Look-ups in named tables: a row name and a column name give one cell, copied from the table.

rudovo =
,risep,zuk,risote,pasapi
pib,-4,4,-1,12
muzuvo,5,2,20,12
pidulap,-34,-26,56,-19
doba,-10,-78,76,-47
fifuf,-10,-30,38,-20
vodu,-17,-70,73,-50
zegavu,-26,-29,54,-26
gid,-35,-43,60,-40
katon,-18,-67,69,-46
pem,-36,-42,72,-35
sal,14,7,1,-8

gid, risote: 60
gid, risep: -35
pem, risote: 72
gid, zuk: -43
vodu, risote: 73
pib, pasapi: 12
doba, risep: -10
katon, risote: 69
zegavu, risote: 54
pidulap, risote: 56
katon, risep: -18
Which row has the largest risote? doba

mefe =
,vup,nat,rolefov
misu,34.076,54.793,14.372
temefo,63.125,30.329,19.158
pililer,58.921,61.121,36.090
nizeg,80.742,40.007,45.578

temefo, vup -> 63.125
misu, nat -> 54.793
pililer, vup -> 58.921
pililer, rolefov -> 36.090
misu, vup -> 34.076
pililer, nat -> 61.121
nizeg, nat -> 40.007
misu, rolefov -> 14.372
nizeg, vup -> 80.742
temefo, nat -> 30.329
temefo, rolefov -> 19.158
nizeg, rolefov -> 45.578

benumed =
|  | kiponuv | boz |
|---|---|---|
| petur | 168 | 127 |
| mezeso | 87 | 144 |
| movaba | 178 | 67 |
| kuv | 248 | 50 |
| dosi | 46 | 160 |
| kezi | 174 | 10 |
| sal | 10 | 79 |

petur, kiponuv: 168
movaba, kiponuv: 178
sal, boz: 79
petur, boz: 127
mezeso, kiponuv: 87
movaba, boz: 67
kezi, kiponuv: 174
kezi, boz: 10
sal, kiponuv: 10
dosi, boz: 160

pil.csv
,nugipom,ziv,magos
gafegin,176,174,118
dele,99,214,164
numuso,167,179,65
sar,183,167,122
zad,187,184,129
posinek,56,222,239
seg,188,175,68
lutuz,178,177,41
dup,160,160,110
div,189,169,71
bular,194,196,152
bokezip,124,205,180

lutuz, ziv => 177
posinek, magos => 239
lutuz, nugipom => 178
bular, ziv => 196
gafegin, ziv => 174
zad, ziv => 184
bular, magos => 152
zad, nugipom => 187
dele, nugipom => 99
seg, ziv => 175
Which row has the largest magos? posinek

fel.tsv
	gugefor	tugu	dinifum	patog	gog	vup	zin	zigi
tumabo	108	195	62	166	48	198	147	27
tafebi	220	195	151	135	12	62	100	147
kadifi	226	188	149	128	7	68	102	144
pebi	235	188	174	120	22	24	98	182
gonoro	230	192	153	128	10	73	100	139
piz	232	191	168	131	26	45	87	160
porarov	228	191	165	128	24	48	91	157

What is the gugefor of piz in fel? 232
What is the patog of porarov in fel? 128
What is the dinifum of tumabo in fel? 62
What is the vup of kadifi in fel? 68
What is the tugu of gonoro in fel? 192
What is the zin of pebi in fel? 98
What is the vup of pebi in fel? 24
Which row has the largest vup? tumabo

sitan
         rebili  dilito  miga  naz
soro         -1       6   -12   -9
fumeke       12      51     0   11
volobir     -28     -27   -15    5
ramuda      -55      37   -17   41
vapizu      -16     -40   -18  -17
div          26      40     1    0
vapano       37      37     6    7
kef         -16     -38   -16  -22
navade      -20      64    -7   32
gavivi       45     -59    -8  -51

dilito of vapano: 37
dilito of kef: -38
dilito of gavivi: -59
miga of volobir: -15
rebili of fumeke: 12
rebili of navade: -20
miga of navade: -7
miga of vapizu: -18
dilito of div: 40
naz of vapizu: -17
rebili of vapizu: -16
naz of kef: -22
naz of volobir: 5
rebili of soro: -1
naz of div: 0
rebili of ramuda: -55
rebili of volobir: -28
rebili of kef: -16
rebili of div: 26
Row with the largest miga: vapano

Table gul
|  | rovidaf | dovinon | petizib | vek | sonife | vubu | nar |
|---|---|---|---|---|---|---|---|
| pas | 52 | 96 | 118 | 154 | 110 | 135 | 68 |
| nezoka | 148 | 97 | 152 | 134 | 36 | 84 | 140 |
| sor | 91 | 70 | 119 | 118 | 83 | 173 | 99 |
| nom | 130 | 145 | 201 | 43 | 65 | 117 | 53 |
| tibefi | 89 | 98 | 145 | 53 | 74 | 110 | 91 |
| virum | 67 | 135 | 119 | 124 | 29 | 102 | 72 |
| dap | 39 | 112 | 133 | 150 | 55 | 117 | 38 |
| mizo | 83 | 99 | 76 | 3 | 112 | 148 | 88 |
| ges | 60 | 128 | 112 | 103 | 38 | 135 | 59 |

What is the dovinon of sor in gul? 70
What is the petizib of virum in gul? 119
What is the sonife of mizo in gul? 112
What is the nar of tibefi in gul? 91
What is the sonife of tibefi in gul? 74
What is the vubu of ges in gul? 135
What is the vek of nom in gul? 43
What is the rovidaf of dap in gul? 39
What is the vek of sor in gul? 118
What is the sonife of nom in gul? 65
What is the dovinon of ges in gul? 128
What is the petizib of nom in gul? 201
What is the rovidaf of mizo in gul? 83
What is the dovinon of dap in gul? 112

